Rotation paths and how fast each direction turns (deg/step)
Each turn is a multiple of 5 degrees from 10 to 175, or 0.
Each row of a path follows its step; steps can be skipped.

step 0: [ -6   4   2  20  23   9 -20   1  36 -27  -6   0   1   3   1 -25  24   0
  21  -1 -11  34  10  -6  30  25  -8 -11 -22   4  30   6  27   5  -4   9
  29 -10]
step 1: [ 10 -13 -31 -26  13   3  17  -8   5   1 -18  34  12  -5 -12 -17   1 -13
  25   5  18   9  -2   9  15   7 -28 -14 -17   0  -1  35  19   0   4  30
  33  20]
step 2: [ 14   1  -9 -13   4   6 -38  18   4  -4 -32  11  -3  31   5   9  -5 -20
  -7 -12   9 -10 -41  14  30 -17  -9 -12 -18 -18  10  38  13 -14   3   2
   8  12]
step 3: [ 38  -2  -5   3  39   4  -4  -6  11 -25 -25  -1 -35   7 -13  22  13 -15
  10 -12 -14  -7   9 -10  23 -21  -2   3 -18 -22  21   6 -15  16   7 -20
  21   2]
step 4: [  6 -16  -6 -26  42 -11  -3   3  22  -1  18  15 -14  -7   2  -2  29   6
  -7 -25 -10  -2   7  15  -8 -14 -14  -5  28 -36 -11  30  -6  20  20   3
  27   4]
step 5: [ 11  15   6  -1  -4 -28 -11  15  28  -1  -2  12 -18  10  15 -20  13  30
  -3 -16  18 -18 -21 -33  15  14  -7  -8  29 -27  26  17  15  -1  24  -4
  22  -3]
step 6: [  3  34   5  -6  24  10 -14   9  16 -20  -7   1   5  -6  -9 -12 -10  22
   6  24 -11 -17  18  -3  17  11 -20  -8 -12  -3  22 -10  11   1  48  -4
  39  15]
step 7: [  2  10  12   7  22   2 -26   3  18 -20  -4  18  10 -15   5 -19 -17   0
  24   7 -14   5  -9  27  12   9 -39 -36  13   4 -13  30   5  24  -5  -6
  12  31]
step 8: [ 10  -9 -17  11   6  -7 -35  20   3   8 -24  -4 -14 -31 -29 -22 -11 -24
  30   6  20  -4 -21 -18  28   1 -23  -3  14 -20   6  25  -6 -16 -11  -8
  17   9]
step 9: [  0  -2  -3  -1  13  22 -30   7  -8   5 -10 -12 -13   7 -20  -9  20 -35
  -1 -24   6  17   8  14 -15  -3 -29 -16 -19 -28  37   2  11  -7  19 -21
  30   8]
Speeds:
[ -3  -6   1   5  11  -7  -5  -7 -11   4   1  -1  -7  -2   9  -1   3 -10
  -4  -9   2 -11   5  -5  -8 -11   2   0  -4  -2   3   3  -2  -5  -3  -5
   0   5] => 60
[  7  -7  -4  -5  -7  -5  -5  -3   3  10  -1   8   4  -9   8  -1  -3  -2
  -3  -3   5  -5 -15   2   2   2   2   5  12   2 -10   4   5   4  -2   0
  -2   5] => 120
[10  9 10 -5 -1  6  3 -2 -4  6 -3 10  6  7 -1 -2 -6  1 -5  2  2 -6 -6  5
 -3 -6  1 -1 -5  3 13 -4  5 -5  9 -7 -5  3] => 95
[  4   2  -3  -2   7   0  10  -4  -4   5  -3   4   2  -2 -13  -2  -9  -2
  -4   2   2  -9   4 -15   4   5  -8  13   0   3  -3   2  -6   2  -1   2
   4  -5] => 155
[ -5  -7  -3   4  -1  10   4   1   4   4   2   0  -7   6 -12   4   4  -6
   9  -3 -11  -4 -10   1  -4  -1  -2   7   7  -7   2  -1  -4   2   3  -8
  -7   6] => 65
[  1   6  -2   5   0  13  -4   0   4  -1   4  -4  -1  -6   0 -17  -1  -5
  -2   5  -4   0   3  -3  -3   3  -4   0   6   9   2   1   6 -10  -8   4
  -3  12] => 45

step 0: [ 17  -6 -39  25 -30 -32   6   2   2  -3   3 -23  -7  -2  23   5  17 -10
 -12  -5 -44  24 -12  -9  -1   8 -21  -3  10 -22 -17  -1 -14   7  -7  -2
 -24   3]
step 1: [ 14 -44 -18  -1  25  11   1  13  14   4  -8  13  -3   3 -23  14  12   2
  -9 -18  15 -21  16 -14 -30   8  18  46  -8  17  16   2   8  28   6  -9
  16   4]
step 2: [ -8  18  11  28  27  -7  13 -18  -3   0  27 -11   1   0  16 -19   4 -18
  10   8  22 -15 -30   1  20  28  -1  -1  -5   6 -14   1 -15   9   2  54
 -17  13]
step 3: [-30 -14 -15  22 -37 -19  12  14 -10 -11   1   0 -27  14   0 -17  24  10
  -8  18 -17  -4  -2  -6  -9   6  13  -7  13   1 -20  16 -14  12  -7 -42
  30 -11]
step 4: [ 34 -14  -9 -13   7  -5 -24  15   2 -14 -13   7  -8 -22   7 -23  -8   2
  12  -7  -1  13   1 -11  -5 -10   2  55   9  29   6 -21 -10  -7 -17  39
  13  -6]
step 5: [ 12   4  -5  33  -4 -17   0 -18  12 -12  19  -5  11 -17 -11 -11 -17 -32
 -50   2   4 -36 -29  21 -18   3   2 -22  -7  -6   0  10   3  16   7   5
 -13   0]
step 6: [-12 -27 -29   5 -24 -17  -4  17  -7  16  -5  -2 -15  18  10  -3  18  -3
  39 -16  -5 -21   7 -39  -1   5  21  -4 -39 -20 -16 -16   4   7  -4   5
   5  -3]
step 7: [ 27  25  -7  11  27  22  18  19 -23 -27  -2  17   2   5 -14 -12  -7 -15
  -5 -15  -8  -3   7  -4  12   2  -6  27  24  16  -4   7 -25  38 -25   5
  12  23]
step 8: [-36  -7 -12  22  -9 -26   0  -7  17 -11  -1   6 -14 -16  -6  -5 -15   9
 -11   6  25  23 -35   2 -26  12  30 -16  -1  16   4 -22 -20  16  22   9
 -21   1]
step 9: [ -9   0   2 -10 -33  -9  -1  27  -2   5  -3 -17 -28   3 -23  -8   1 -26
  13   8  23 -36   4  -4  11 -15  -5  11  -5  -5   5   8  15  -5 -24  22
  53  -8]
Speeds:
[ -4  -1  -6  -4  -9  -9   0   2  -6  14   6  -4  -1   3  -6   0 -14  -7
   4   7  -1  -4   3   2   3   8  -1  -1   2   2  -5   7  -6  -5  11  -1
  -5   1] => 120
[  2  -5  10  -8  -3  -3  -2   0 -11   3   8   1  -3   0   8   8   0   4
   4  -4  -6   3  -8  -2  -1   5  13   3 -10   2   9 -10  -7  -4   3   4
   2   1] => 160
[-4 10 -7 -3  1 -7 -6  3 10  7  5  0  2 -6 -3 11 -2  4 -6 -3 -9  7 -5  1
 -3 -9  6  9 13  3 -2 -3  0  4  0  2  4 -1] => 95
[  2  -3   2  -7  -3  -1 -10   8   1   3  -9   8  -2   5  -2   2   4  13
   3   4   6  -3   3  -8  -7  -2   6  -3  -1   1  -3  11   4   7   5  10
  -5  -6] => 145
[ -1  -4  -4   1  -4   6  -6  -8  -1  -2  -1  -8  -8   0 -15   3   4   6
   4  -1   4  -6  10  -4   8  -5   6  14  -2  -4   0  -5  -2  -8   0  -3
   3  -1] => 135
[ -5   4 -12   2  -7   9  -1   2  -9   6   0   4 -11  -1   6   3   6  -7
  -1  -3   6   4  -7  -6  -8   2  -5   1   3  -6   8   1   7  -5   2  -6
   0  -9] => 130
[-10   9  -1   0   8  -1  -4  -4  -1  -1   7   2   4   3   4   2   2  -2
  10   8  -7 -13  -8  -4   8  -2   4  -1  -9  -3  -7   4  12   1  -1  -2
   8  -3] => 100

step 0: [  7 -11  10  -1  -5   2  11 -12 -31   6  -1   9   0  10  34  14  12  -2
 -23  18  -7  41   9   6  -1  26  -9  -9  35   6  26 -25 -15   2   1 -13
  -6  -6]
step 1: [-10  -1   8 -13   5  -1   9   2   3  -3  18  23   1  26  19  12  42  18
  -5  10  40  12  18  15 -37  -1 -15  -5  14 -17  14  -7   2   3  -8  16
   8  10]
step 2: [ -1   9   6 -17  -2   8  -9  20  -1 -21  35  -6   7  -2   1  19  33 -10
  20  16  24  24  -7   9   1  -6 -17  -3 -11  20  15 -20  12 -23  18  -9
 -20  -1]
step 3: [ 11  19 -17  -6  -1  18 -16 -23 -28 -24  18  16  26   1  -6  -5  29  -2
 -12   3 -12  25  11 -29  -8  18 -29  -4   5  16 -12  -2  -1 -10  14  10
 -11  -8]
step 4: [ 20 -16   1   2  19   5 -10  -2 -14   0  -5  13   6 -14   3 -23  46  -4
  -7  -5  19   4  -2  -2 -14   4  -1   9  39   6   1  12   9 -16  29  12
   0  36]
step 5: [ -8   7 -21  16  14   5 -25  23 -20   6  15   9  14 -15  -2  18   9   6
  16  13   3   6  20   7  -4 -26  -4  14  17  33  16   6  17  27  11  13
  -6  31]
step 6: [-20  18 -12   7   8 -10  -3   7  -7   6  -1  -2  17 -35  16 -20  -3  33
 -10  -4  10  30  -5  -5  -4 -14 -20  -1   6  48 -15  -7  -1  -8  12  12
  11  -9]
step 7: [ -3  -2   7 -12   3 -37 -37 -28 -17  -6  25 -17  -8 -21  15 -13   2  16
 -16 -16   9  21  -8  -7   8 -15   2  12  33  -6  -2   3  -6  10   6  22
  -4   5]
step 8: [-25 -14  -3   8  19  -8 -17  -5 -29   9   1  13 -17  -1  22  14  29 -10
 -20   6  33  10 -13   8  30 -19   0  19   3  10 -23  17   3  31  -5  -6
   1   1]
step 9: [-27  11 -12 -15 -14  -7 -16  37 -13   1   1  20  -5  -9  29  14  15  -1
  21 -18  13  -6  -5 -12  22 -12 -12   9  27   5 -17   3 -16 -13 -14   2
  14 -20]
Speeds:
[  8  -1  -6   2   0   0   2  -6  -1  10  -4  -4   1   1  -3  -9 -10   8
   2   5  -5   5   6   7   3 -17   6  -2   4   7  -2   1  -5   3   8   4
   4   5] => 45
[  2  -1  -1   6  -2  -2   0  -8   7  -5   1  -5  10  10  -2   6   4  -1
  -1  -1  -1  -1   9 -13   3  -2   2  12   0   4   1 -10  -1  13  -2   2
   9  -2] => 155
[ -7   7   1   5   8  -6   6   9   1   2   5  -7   4  -4   0   2  -6   6
 -14   9  -1  -3   3   4  -5   8  10  -4   8   0   9  -6   4   1  -1   5
   4  -2] => 65

step 0: [ 32 -15  30 -17  -2  16   3   4 -21 -26 -10  -6  15  14   5 -15  22   7
 -22  11  -6 -11 -21  -1   6 -23 -20 -15  16  -9  49  19   0 -17  -7 -18
 -24 -20]
step 1: [  2 -26 -19  10 -10   4  15  11  -3 -10  18  28  -6  27  13 -17 -24 -17
   0 -20  29   7   1  30  35  32 -17  14 -13 -34 -12  12 -18   3   0  15
   1 -10]
step 2: [ 30  -4  16 -19  14   4   5 -21  15   4  -9  11 -44  -1 -10 -21  49  33
  -8  20   7  10 -10  -2  24   2  -5  31   9  17  12  20   7 -14   5  13
   3  -2]
step 3: [  7 -37  -7 -11  13  20  -2  16 -31  -6 -22   9  10  19 -12  14 -13  17
  21 -33  -7 -24 -23  37  15  15  -1 -12  28  12  -5 -15 -17   3   0  10
 -26 -19]
step 4: [ 11  17  -8 -14 -15   7   9  26  -8  -1   6 -12 -12  24  -7   1  13 -13
 -21  28  26 -13  14 -14  31   8  25  29  -2   9  -1  37  -8  29   8  38
   3 -18]
step 5: [ 30 -19 -17   0  -6  -8   8   1   5  12 -19 -25  20 -34  -1   2  -1  22
  15   6  11   4 -17  28   7   5 -21  31  45   5  -4  20 -21 -12   5 -22
 -14  13]
step 6: [  0   2 -36  -9 -18   8 -12  25 -24 -22  -3  19  -8  46  12  17   9  16
 -15   3 -22  21  -1 -15  -7  48   9  23  14   4  15  -6   1  12 -24  -6
   2 -11]
step 7: [ 38 -27  38  23  -8 -11 -16  26 -20  10  19 -23 -28 -12 -10  11 -19   3
  20  12   7 -14 -19  -6  15   1   6  20   5 -13   7  38  11   3   3  -1
  16  19]
step 8: [ 40  -6 -12  -8 -18  -7   5  21 -17   8   8  15  -4   2   4  -5  -7   0
 -65 -17  -6  29  -3   6  -2  -6 -18   2  34  11 -17 -20 -11 -13  10 -15
 -16 -17]
step 9: [ 15  -7  -1  17  -7   0 -11  16  12  19  -9   9 -20  47   0 -26 -11 -12
  28   1  12 -21  11  -7  -1  37 -23  27  14   7  15  -5  39   6  13   9
  -6  25]
Speeds:
[12 -2 -3 -2  7 -8 -6 -9 11  1  4 -2 -1 -3  1  3 -1 -1  2  8 -8 12 -4  1
  8 -6  6 -2  4 -3 -2 -2  1  8  9 -2 -7 -6] => 130
[  5  -7   6  -6  -4   5  -5   2   6   6  -3  13  -5   1  -2 -11   4  -1
  -4  -8   1   1   0   1   4   1  -5 -12  -5 -10  -2   0  12  -6   5   5
  -3   2] => 45
[ -4  -1   4 -13  -4  -7  -4   1   7   2  10  -7  -3   4  -6   6  -4   7
   1   3  -4  -5   8   2  -1   1 -10   8 -13  -2  -7   8   1  -5   3   2
   0  -3] => 135
[ -1   9   0   2  -4  -6   4   9  13 -12   9   2  -1   5  -2   9   7   1
  -6  -5   1   5   3   0   7   8   3  -7   4   4   0  -7  -2  -1   0   8
   5   5] => 155

step 0: [  5 -17  19  -5  14  -8 -35 -53  14  -6 -24   8   4  22  10 -19  20 -19
  -2  25  11  28   0   6 -33  21   8  10   2  12  19  -2   9 -19 -13  12
 -12  18]
step 1: [ 23  24 -21  -4  18   8 -13   6  -2  -6 -35  17  11  -9  28  -9 -38  -1
  -5  16   1  30   3 -20 -35   5  15  24  22 -15   3  -2  17   8  19  -2
  28  23]
step 2: [ 20  -5 -17 -26  -8   5   6   1  65 -17 -24 -26  16  -9   3 -24  -1   7
  -1  -1  -6  22  11  13 -17  16   4  -3 -27  -4   4 -12  18   2 -29  23
   8  20]
step 3: [ 10 -19  -7 -36 -18  26 -17  -3  -6 -12 -44   0  27  17   5  -2  -3 -36
   8  23  -1  -5 -14  18 -35 -10   1   1  -9  12   0 -10  26  13  16 -16
  19 -18]
step 4: [-22  -8  22 -30  -1  22 -20  -1  28   1  18  15  31  -9  41 -12 -21   5
 -11   2 -33   8  -1 -25 -20  17   1   1  -6 -16   8  -7  25   4  -2  24
  25 -12]
step 5: [ -8 -21   3  12 -28   7   5 -29  14 -13  -4   6  27  23   9 -24 -14 -14
 -12   0   1  13 -10   8 -43 -25  12   5  13 -10 -30 -30  18 -14 -34  -6
  -2  20]
step 6: [  7   2  14 -17 -25   7 -11  -7   0   8 -24   0  15  24  30  15 -18  13
  20  15 -15  -3   4 -15  -5 -24   0  40 -18   4   4 -36   7  11  22  26
  16  37]
step 7: [ -2 -31 -14  -1   3  -5 -26  -8  12  -3  11  -8  43  -5  33   2 -10  10
   3   6  -3  19 -11  46  18   6  32   9   6   0  14 -20  23  17 -30   4
  17  19]
step 8: [ 13  -5 -10  38 -24  10 -22 -20  13 -16  -9   9  26  -3  16 -22 -20 -13
  39  19   6 -15 -43   2 -19  -9  -4  17 -27  -4  -7  12   9  10   7  12
  23   0]
step 9: [ -9   1   9 -14  -5 -12 -32 -35   8  18 -15  16  18 -30  40 -20 -20   2
   9  -5   6 -13  35  14 -13  -5  20   0 -28   1  11  -5  27  -5   6  20
 -20   6]
Speeds:
[  1  -4   7 -10   7 -13  -3  -4   0  -2  -9   7  -3   7   5   4  -2   5
  -2  -6  -3 -12   1   0   4   6   9   4   7  -1  -3   2   5   6  10  -3
   1  -3] => 125
[  1  12  -7  -8  -8   6  -4   1 -10  -1   8   8  -2   2   1   5  -3   7
   7   1   8  -2  12  -5  -2   5   4   3  -4  -8   8  -3   4   6  -2  -1
   0  -4] => 140
[ -4  -4  -2  -4   5   5  -1  -2   5  -9   3  -2  -5  -2  10   2   7  11
  -6  -3   5  -4  -2  -7   2   7  -4   0  -9  12   1  -3   2  -4  -4  13
 -10   2] => 160
[  1  -3  -5   0  -6  -4 -12   1  -5   5  -2   0  -2  13 -10  -1   6  -4
   2   5   7  -1  -1  -5  -5   2   5  -4  -5   5 -16   4  -4  -1   1  12
   4   1] => 135
[ -3   3  -7  -2  -5 -10   2   6  -2  -4   3  -5   4  -5   2  -4  -7   9
  -7   0   0  -5 -11  -1  -1  11   3  -4   6  -9  -3  -1  -7  -6 -12   2
   9  -1] => 125
[-10   3  -6  -6   3   9  -8 -12  -3  -9   0  -7   4  -2  -6   4   4  -1
   3 -12   6  -1  -4   5  -4  -3   5  -4   9   1  -3   3  -2   0  -1  -9
  -1   9] => 155

step 0: [  3  13 -17 -26  10   1  -7   2  -2  -2 -15  21  29  -2 -25   1  -5  -5
   5  26 -12  -2  21  -8 -26  -8   0 -22   7   6  22  -6  -7  10  -1 -13
  24 -24]
step 1: [-26   2  16   5  22   1  -6  29  18   0  10  12  18  -8  -9 -31  19  -1
  13   5  10 -13  13  26 -14   4   9   9   8  -6  -9  17 -15  21 -15 -22
 -10  -1]
step 2: [-14 -18  27   0  -3  14 -14 -16   6  18   7 -21  -3   2  13 -18   5   6
  -2  -4  27   5  18 -16   9  -7  28  13  -7 -33 -16 -18  -8 -17 -18  -3
  -6 -10]
step 3: [-14 -17   5   6   7 -23   0 -24   7  12  -3   2 -12 -12 -31  16 -15   1
 -15  -8   9   1   4 -11  -8  -7   7 -16  -4   5  17 -36  18  -2  -3  34
 -23   3]
step 4: [-13   3 -20   8   1 -16   9  20  11   3 -12  34  -6  25 -16   0  -8   4
 -12 -35  -4  -2  -9   2 -11  10 -13 -11 -15   4  21   1 -20 -21  22 -18
 -10   7]
step 5: [ 27 -12  18  13 -11   4  -2  34 -18 -18   0  -4  10  21   0  11   9   4
   4  -5  21  24  -5  13  10  -3   2   0  -4  32   5 -10 -25  -9  -8 -32
  10 -10]
step 6: [-13 -13   1  -3  20  13 -21  -9  15 -22  16 -11   2   4  -2  24  19  10
   7   1  11  22 -11  -3  -5 -12 -23  25  26  19 -20  -3  20  -2 -15   7
   7  -9]
step 7: [ -9  10  -8 -25  23 -23 -11  -9  11   1  -5  -4  14   8  -2  13 -18  10
  -9  -5  13 -21   8 -17  24 -18 -27 -19  -3 -27  -9  14  17  -4   0  -1
  25  -8]
step 8: [ 11   4   7 -10  17 -11  13  23 -17 -11  -4  22   2 -11 -12  13 -12   7
   8  21  12  -5  13  29 -23 -25  20 -13 -13 -29  -1   8   4  -1  28  -4
  -2   2]
step 9: [ -6  -8 -26  -5  16  22   6   0  -7  -2  -2 -11  -9  -7  -7  -8  16 -10
 -12   6  -9   4  24  32 -20   1  11  39 -17 -16   2 -15 -25  -9  -9 -17
  -6 -18]
Speeds:
[ -7  -5 -11  -5   7  11  -7  -3   6  -2   3   5  -5   8  10  -1   1   4
  -5  -1  -2  -6   0   0  -1  14  -4   4  -4  -6  -5   0  -6  -7   1  -2
   0  10] => 145
[12 -7 -5 -7  5  0 -4  7 11  7  5  3 -6 -7 -3  2  7  1 -2  3 -6 -5 -2 -7
 -1 -4  0 11  0  5  9 -6  1 -2 -2  9  5 -5] => 115
[  1  -1   3   4   3   1  15   4  13   1  -3   4   4   1  -1   2  -8   1
   7   6  -5   2   4  -7  -1   6 -15  -9  -1  -9   6  -5   4   3  -1  -3
   0   2] => 100
[  1  -2   2   0   2  -3  10   1 -10  -5   3   6  -4  11  -5 -10   8   7
   6   5  -3  -4  -2   4 -11   2   0   1 -13   4   6   5  -7   2  -3  -4
   7  -3] => 90

step 0: [ -1 -22 -23 -26   6 -10 -15 -14 -12  15  41  26   7 -12  25   7   7   5
  12  18  -2 -12   2 -15  21   4  -1  -8   1  -5 -14  22   2  11   5 -16
 -16  -8]
step 1: [ 16 -11 -31   4   0   5  -8  -9   8  -8  15  18  -9  22   6  22 -12   5
  -4  11  17 -28  -5  17 -33 -16   3  -2 -11  -1 -15  24  11  19  28   2
  -8  -4]
step 2: [ 12 -41   9  15  30 -11   9 -15  16 -13   6 -11  19  18  18   7 -18   1
  -1  -6  15 -21  -4  13   8   7 -14 -10  -5 -14  -4   5  18  -5  -3  10
 -31  11]
step 3: [ 20 -28 -38  -2   4 -17 -20  -7  18  -6   3  16  12   1  24  -9  19  -3
  -5  -4   1   0  12 -14   0  11  24  -8  -4 -14 -10 -11  26 -33  10   6
  -1  16]
step 4: [ 14 -17 -11  16  -7  23  -8  -6   4   4   2  23 -17   2   4  -9  13  -9
  18   3  16 -27  -1  15 -12  -4 -11   3 -29 -26   1 -22  -1 -32  22   8
   0 -21]
step 5: [ -8  -4  15  -1   6   9 -25 -30 -15 -18 -15  13  13   0  21 -14  -2  13
  25   6  15 -10  20  16   4  34  -5   8 -20  -7   0  11   0 -15   1  -2
 -37   1]
step 6: [ 15  17 -16  -7 -25  -1 -11 -37   9 -20  21   9   9   4  18  13   0  -3
  11  25  -3  18  25   4  -9   7   2   6 -28 -13  -8  -1  24   0  -9  22
   4   4]
step 7: [ 32  -8   8 -12 -21  28  15 -23  -8  -7  24  16   8  17  20  -7  -6   6
 -14  -2   5 -12  -5   3  11   9 -35 -20 -15 -25   3   8   7  -1   2  -5
  17 -10]
step 8: [-14 -11  -8  24  -7   1 -27  -6 -16 -27   0  22  37   9  22  -8 -16  10
  -5   1   7  -2  -5  -2 -10   6  -2 -27  -3 -17 -19  35 -10  -5  -4 -10
  13   2]
step 9: [-12 -13  -6  31  -7 -15   8 -21  15  10   1  21  22   3  -6  21 -14  -4
  37  16  -2 -10   3 -18   3  -4   0 -20 -19 -24  -5  -2  25  14  10   2
  16   4]
Speeds:
[-14   5  -1  -5  -2   5   0   0   1   5   0   3 -10   0  -1  -8   4  -5
  12   3  -4   2  10  -2   7   2  -6   8  -6   9  -6   0   0  -9   7   4
  -7  -3] => 60
[ -7  10  -3  -6   0   0   7   6   9   2  -7   0   5   3  10   2  -3   0
  -1   7  -9  -5  -6  -1 -12  -6  -4   3  -3 -12   2  -8   5   0   1  -2
  -4  -8] => 140
[ -6  -4  -7   0   1   4  -6   4  -6   8   3  -2  11  -4   0  -9   9   0
  -2   1   9  -3  -5  -9   1  -7  -3  -1   0  -6  -3  -3 -10 -11  -2  -5
  10  -5] => 85
[ -3   8   6  -2   9  -2   6  -7  -7  -3   8   3  -5  10  -3   0   1  -6
  -2   4  -2   4   4  -4  -5  -1  -2  -7   4  -8 -16   2  -4   5   1 -12
   3   3] => 45
[  6   2 -11   3 -15   5   0  -9   3   6  -1   2  -2  -3 -10   0  -4  -1
   2   4  -1  -5   4  -9  -5  -4   3   3  13  -4  -5  -7   0   5   4   5
  -1   8] => 130
[ 12   8   4   1   1   2  -1  -6  -3  -5  -8  -3  -5  -2   3  -6   6   4
  -1   1   6  10   3   4   1   5   6  12  -5 -12   2 -11  -8  -6   1  -1
  -3   0] => 40
